In the data rows, the value 128 means zero.
Some points, one per row:
[150 156 158 130 155  95 136 109 129  82 147 114  81 153 114 147 119 101
 132  88  85 124]
[120 110 128 149 100 170 138 120  95 157 122 116 144  75 140  54 134 145
 156 158 144 114]
[116 124 173 159 111 184 100 160  86 127 119  97 141  72 107  70 118 152
 146 138 103 145]
[ 92  52  46  86 145 120 141 138 142  93  37 171 171 134 178 175 155 138
 127 126 163 109]
[126  92 117 126  88 138 151 131 169 108 100 166  78 187 161 118 110 113
 136 112 127 119]
[144 172 134 103 172  86 135 129 154  87 113 153 130 190 121 213 108 101
 108  88 114 149]
[141 170 165 122 207  37 112 117 155 176 230  89  79 164  98 168  87  85
 101 106 139 152]
[125 120 110 119 127 156 142 127 129  98  63 140 169 112 136 141 126 130
 155 144 144 109]
[110 162 172 141 121 135  93 143 109 166 195  97 105 122 118 111 125 126
 118 132 124 155]
[174 190 193 157 137  98 123 100 118 103 171 106  73 119  87 101  82 122
 132 102  59 118]
[158 119 104  91 169  98 155 121 160  85  96 142 103 173 128 192 129 120
 122 112 137 131]
[153 187 148 109 179  67  85 122 167 137 187 101 114 134  48 209 133 116
  89 102 100 156]
[124 117 159 147 102 185 131 146  87 156 133  98 137  85 112  53 141 152
 146 164 140 142]
[ 77  75  97  94 108 199 158 134 154 115  47 139 178 136 179 175 187 137
 149 117 183 157]
[125  48  55 128 102 154 132 136 128 130  60 151 173 105 152  99 166 153
 140 141 168 112]
[139 127  98 106 156 106 157  95 164  52  83 151 114 168 140 201 134  91
 141  88 120  98]
[ 93 126 166 144 102 212 102 161  73 162 151  73 153  66 146  44 138 140
 134 171 139 154]
[105 114 155 119 123 121  70 150 120 162 197 114  76 133 142 118 117 128
  94 112 120 169]
[129 136  93  78 156  79 160 101 176  82  96 174 128 185 163 220 122  88
 130 110 142 106]
[ 95 104 135 155  72 194 144 125  92 140 119 136 140  67 183  63 130 136
 158 178 155 106]
[192 164  90 122 148  74 156  92 166  95 134 161 126 177 132 164  82 126
 126 126 119  83]
[ 91  45  77 113  76 183 109 147 112 147  72 176 143  97 197  78 153 161
 136 169 186 109]
[191 104 125 179 125 173 125 121  85 153 126  93 159  33  79  43 141 165
 142 162 131  98]
[111 147 163 127 119 112 165  89 148 122 164 155  84 127 121 163 127 123
 125  96 125 164]
[155 164 169 148 129  98 141 128 149 127 149 135 111 171  81 154 110 114
 119  97  90 143]
[153 133 142 125 160  69 138 137 134 152 175 135  98 168  85 169 134 120
  87  97 112 162]
[112 122 163 125 141 156  82 146  39 133 124  88 137  27  99  59 144 163
 133 162 125 144]
[103 105 128 156  95 202 120 138  93 165  99 116 184  84 141  61 124 157
 142 159 153 130]
[152 158 130 111 153  80 103 127 157  82 134 127  97 144  79 184 129 109
 120 112  83 130]
[108 107  99 134  74 231 160 121 155 134  47 124 210 123 188 133 133 156
 162 128 172 116]
[ 75 102 127 162  74 193 108 153 104 198 158 111 154  72 161  50 138 155
 143 178 165 130]
[ 90 149 162 154 106 150 101 144 115 168 207 104 102 112 147  89 125 116
 129 148 125 143]
[141 208 212 168 163 123  80 126  93 139 201  75 138  67  68  96  77 132
 122 143  91 134]
[167 133 137 138 146 117 121 120 107 113 154 108 105  96  94  92 131 132
 127 143 105 107]
[153 118  68  66 152 112 177  95 184  66  35 168 158 200 148 251 160 130
 134  74 146 129]
[108 102 106 132 117  84 123 146 130 127 146 140  98 154 153 104 113 121
 112 125 105 117]
24 more points follow, each with its number after it:
[ 82  83 113 127 130 160 102 159  89 158 123 117 150  86 155  91 150 145
 121 160 171 143] 0
[137 203 186 114 182  57  79 140  93 115 180 135 104 118  66 157  81 113
 110 136  95 149] 1
[135  85  79 130 116 167 110 131 118 150  89 122 181  74 124  86 152 172
 126 161 149 126] 2
[109  77 100 116  93 183 176 123 133 105  21 153 167 134 184 132 153 153
 158 140 165 127] 3
[110 169 168 147  98 164 129 138  89 157 184  97 127  97 120 105 142 133
 130 144 107 135] 4
[102 105 104  99 133 139 134 127 138 104  83 137 155 150 157 190 149 135
 126 105 142 138] 5
[131 104 120 164 111 151 131 136 103 143 111 138 162 124 135  81 124 149
 119 129 131 133] 6
[101 111 165 167 133 167 127 154  57 171 123 102 153 100 105  60 144 179
 121 107 113 172] 7
[145 166 180 126 149 112  95 138  79 125 146 123 122  81  87  94 104 144
 139 156 125 151] 8
[167 184 187 115 152 114  92 123 133 103 168  73  67 111  93 137 103  81
 119 115  64 137] 9
[154 160 174 131 159  98 113 140 106 136 114 144 128 138  89 124  99 130
 122 118 116 164] 10
[106 145 117  97 145  88 107 138 170  99 155 124 110 164 150 208 132  80
 110 104 132 141] 11
[128 133 123 136 121 128 126 128 123 157 149 137 141 111 134 106 124 135
 132 156 139 128] 12
[ 98  71 101 133  57 253 165 143 119  83   0 153 183  98 174  92 169 166
 171 142 152 122] 13
[ 92 110 105 115 103 156 123 149 139 148 144 108 125 133 165 112 162 113
 138 143 153 125] 14
[ 98  81 104 136  85 233 143 121  90 132  78 102 174  62 168  67 167 171
 160 160 150 113] 15
[136  95  86  89  94 158 171 126 157  79  59 157 126 163 151 161 176 124
 152 116 143 108] 16
[126 168 172 102 151 148 120 124  81 167 168  68 150  75 134 104 119 138
 142 148 135 143] 17
[110 123  79 105 128 115 138 139 204 142 120 158 148 209 155 218 143 104
  96  98 161 135] 18
[154 195 154 159 146  46 107 102 144 152 238 131  86 139  77 144 114 107
  86 110  81 143] 19
[145 174 129 131 153 109 116 128 138 125 150 106 150 113 110 140  95 119
 122 144 119 114] 20
[100 155 181 171 112 114  88 153  76 197 234 116 103  79 107  39 112 125
 124 166 125 137] 21
[106 168 162 149 143  90  62 146 123 171 245 105  88 131 111 109 101 106
  84 131 106 135] 22
[186 150 158 165 118 166 134 109 113 180 152 103 158 110  82  78 117 172
 113 126 108 141] 23
Which three of these numbered points are nearest to each point below, ignoring the 2 directions in which the first points spread most? Their numbers follow each, nearest first.
[139 154 127 142 124  71 134  98 159 130 174 155 100 154 124 172 135 110
 104 117 115 143] > 19 12 21
[ 49 109 150 106 103 156  90 154 146 136 130 130 111 127 157 163 148 118
 130  98 147 164] > 11 5 14
[196 177 141  97 193  48  94 107 160 106 186  94  70 162  70 180 111 120
  91 109  98 144] > 2 15 12
[138 182 155 123 168  79 107  99 133 107 189  86  99 133  95 170 117 103
 117 102  69 122] > 15 5 4
[ 99 123 166 131 105 172  90 149  96 145 139  99 135  60  98 100 139 146
 142 146 123 146] > 5 15 3
[102 109 149 158 102 181 109 151  99 195 181  87 132  76 115  55 161 138
 129 155 144 154] > 14 12 0
[114  89  89 114  98 150 187 130 180 104  26 176 165 181 156 194 145 118
 141 107 156 132] > 3 6 4
[177 163 183 189 100 169 126 118  77 193 195  78 136  86  63  26 126 174
 127 135  72 135] > 23 6 15
[114 128 115 122 173  83 156 141 130 106  85 158 147 191 130 190 130 123
 110  67 111 149] > 7 6 5
[148 221 178  92 204  50  99 115 117 136 212  81 116 135 100 178  92  91
 106 111  96 140] > 17 20 5
[139 100  68  78 108 110 177 123 186  56  58 175 106 209 154 204 164  93
 141  94 137 104] > 16 3 4
[146 177 178 111 167  70  99 135 105 100 141 138  99 122  76 138  90 111
 132 136 106 142] > 8 1 10
[117 146 160 135 171  81  81 157 101 149 197  91  99 112  90 119 108 120
  97 128 109 147] > 0 5 11
[120 114  62 103 133  93 141 132 225 122  98 170 149 221 158 237 138  98
  99  89 163 130] > 18 22 14
[ 75  77 105 104  90 176 125 145 136 123  58 152 155 108 147 156 165 132
 161 130 165 131] > 5 11 4
[169 150 154 162 124 112 136 105 132 108 105 130 120 111  77 130 104 134
 143 104  78  99] > 13 3 15
[ 79  98  97 134  94 153  97 153 126 165 142 144 142 125 174 102 133 122
 114 156 160 121] > 22 21 14
[111  79 151 132  74 230 164 140 103 134  21 164 147  93 170  47 124 160
 181 160 172 141] > 3 10 13
[146 115  97 158 142 103 129 110 172 137 153 124 121 155 126 136 144 110
 106  98 120 126] > 19 6 12
[ 86 137 105 115 123  96  98 145 162 136 166 153 110 166 169 169 121  95
 109 131 143 113] > 22 11 21
[143 106 113 118  97 162 158 128 129 118 105 128 122 137 128 112 164 132
 144 119 120 117] > 16 15 3
[165 195 188 154 164 117 116 119 102 175 202  75 140 112  65  98  79 129
 115 131 101 132] > 20 23 12
[ 98 137 135 117 170  76  81 151 130 131 168 121 105 142 110 159 122 109
 101 116 118 142] > 0 11 22
[103  73  49  88 153 105 133 125 142  89  47 169 174 126 169 182 153 125
 124 120 162 112] > 0 2 1
[ 76  63  63  94  90 162 164 147 177 119  54 178 150 171 189 186 174 111
 148 130 204 138] > 14 11 18
[112 134 144 127 165  93  90 124 116 119 192  94  79 118 113 137 142 107
 100 115  95 128] > 0 11 5
Now 24 new points, numbered from 0 again:
[ 92 110 135 119  88 171 145 136 134 101  95 148 123 142 163 129 147 122
 156 132 145 125] 0
[121 118  86 112 125  94 124 138 216 149 147 153 108 200 151 183 124 100
 103 117 151 129] 1
[143 171 141 148 117 159 128 123 134 140 135  94 175 122 140 130  96 128
 127 119 121 111] 2
[156 163 140 172 155  84 112 109 151 153 231  95  90 139  89 123 113 106
  83  91  77 127] 3
[125 180 149  93 164 126 120 113 105 142 141  88 155 106 139 145 126 120
 146 125 134 131] 4
[145  89 116 175 115 158 103 149  76 196 155  92 170  80 105  18 141 181
 102 154 124 148] 5
[104 101 111  96 113 200 152 120 106 150  64 109 201  81 195 109 138 151
 181 156 193 112] 6
[118  79  68 132 133 116  97 154 129 142 120 125 163 117 128  97 132 145
 104 131 122 123] 7
[107 129 169 158  94 167 133 140  95 138 152 116 109 108 139  68 125 135
 139 140 120 143] 8
[104  95  89  97 130 133 164 118 148 104  70 149 137 156 187 161 147 102
 152 140 180 120] 9
[200 210 157 119 185  83 126 114 162 113 164 101 140 161  41 214 109 125
  95  87  85 137] 10
[ 94  97  77  82 133 139 156 122 174  70  44 166 162 192 173 234 163 112
 135  79 148 132] 11
[126 154 144 126 143  89 120 136  96 118 164 126 116 155 139 127  96 112
 104 120 101 127] 12
[132 124 175 167 109 168 133 118  98 160 127 104 127  69 115  49 125 159
 151 162 132 144] 13
[123 205 192 138 140  92 106 138 132 187 238 102 103 145 100 156 112  98
  97 131 116 173] 14
[107 100 114  85 130 165 143 127 130  85  56 131 125 118 173 145 150 129
 159 144 170 134] 15
[137 101  68  95 145  73 158 126 182  75  56 191 127 224 161 220 121  96
 120  79 142 123] 16
[157 146 187 197 114 160 128 125  58 174 186  82 121  57  78  13 111 163
 139 160  91 127] 17
[169 155  99 126 159  63 162  90 193 101  96 171 140 191 127 205  92  99
 128  96 133 107] 18
[144 144 157 107 151  98 150 115 128 107 131 146 102 137 117 161 136 106
 140 134 140 143] 19
[ 97  71  95 107  95 146  95 141 153 153 106 145 132 119 139 123 151 156
 126 132 156 143] 20
[110 145 169 139 140 142  71 155 127 185 200  71 121  86  73 124 166 125
  95 120 109 189] 21
[137  74 102 133 116 157 135 127 109 134 100 119 126  91 119  77 174 155
 137 158 142 119] 22
[177 120 101 122 143  91 128 119 163 117 113 151 114 174 104 157 123 130
 113 115 120 108] 23
The same question for these:
[105 121 110 107 126 165 121 122 111 123 100 128 163  99 158 126 129 141
 137 150 152 125] > 4 6 9
[121  70 114 127  69 156 162 131 162 118  82 165  92 165 169 103 115 128
 156 125 140 109] > 8 0 16
[116 116 127 112 125 104 133 134 141 124 135 141  83 151 141 141 151 100
 130 133 144 140] > 9 8 0
[169  93  53  95 121 164 176 112 149  96   7 160 222 146 124 162 166 177
 154 111 141 112] > 10 17 23
[191 169 172 161 141 102  84 123 119 169 218  87  92 117  57  73  88 145
 110 138  74 117] > 23 17 22
[ 89 104  90 131  85 149 141 150 136 167  98 180 193 121 169 123 137 136
 141 175 201 128] > 14 1 18
[130 109  44  93 178  44 109 130 184  83 109 164 143 177 144 204 129  94
  92  95 118 112] > 7 16 12
[119 122  80 109 124 177 175 101  79  97  58 153 183  83 197  90 122 157
 166 186 172  77] > 6 4 18
[155 194 173 112 160  92  83 119 116 131 203  90  95 119  95 152  92 134
 103 118  84 135] > 4 11 12
[133 101 106 130 144 105 109 147 115 142 133 130 146 137 114 112 135 145
 102 113 122 142] > 7 5 16
[130 144 126 133 154 103 153 114 155  94 132 140 102 195 153 172 101  88
 106  57  97 132] > 8 16 12
[ 76  71  89  97 114 169 123 157 174 139  92 130 152 118 138 168 194 120
 127 133 175 162] > 21 20 11
[143 152 140 165 118  55 120 135 129 159 206 141  76 168 117 107  90  99
 109 130 104 120] > 16 12 1
[192 148 107 115 162  82 158  99 121  54  79 152 125 138 109 159  86 122
 136 118  99  79] > 17 18 13
[127  99 137 168  93 170 105 157 140 219 188  93 126 109 113  51 129 152
 107 154 142 134] > 1 3 20
[173 230 172 125 178  57 118 108 161  83 159 129 122 196  77 209  66 102
  98  59  51 131] > 2 18 10
[126 127 136 125 122 124 142 135 141 115 122 133 118 158 139 139 112 115
 117 109 117 138] > 8 16 0
[145 199 211 131 170  90  85 158  67 153 199  97 109  72  46  95  94 136
 114 158  98 164] > 19 15 4
[145  92  90 142 127 125 117 136 113 152 111 134 159 118 124  97 137 151
 101 129 130 137] > 5 7 23
[ 92 120  65  94 122 118 129 132 183 116  96 171 156 181 178 208 143 111
 116 121 170 120] > 14 1 20
[168 171 185 170 127 160  90 123  81 179 190  67 152  81  71  56 108 175
 110 128  89 146] > 10 2 17
[162 136 135 143 115 125 110 122 151 150 148 127 110 142 105 105 110 146
 123 130 112 112] > 23 18 16
[121  60  78 155  78 198 142 144 104 189  88 124 201  69 146  50 166 188
 136 177 169 129] > 5 23 22
[153 180 123  93 183  58 102 124 188 108 159 122 128 172  64 242 135  94
  85  78  96 153] > 21 11 10
[151  90  60  92 112 121 147 119 196  96  46 184 131 196 166 178 133 131
 131 117 159  97] > 23 16 18
[152 130 115 163 132 112 130 114 145 148 182 113 118 137 118 119 138 122
 104 106  99 118] > 3 23 5
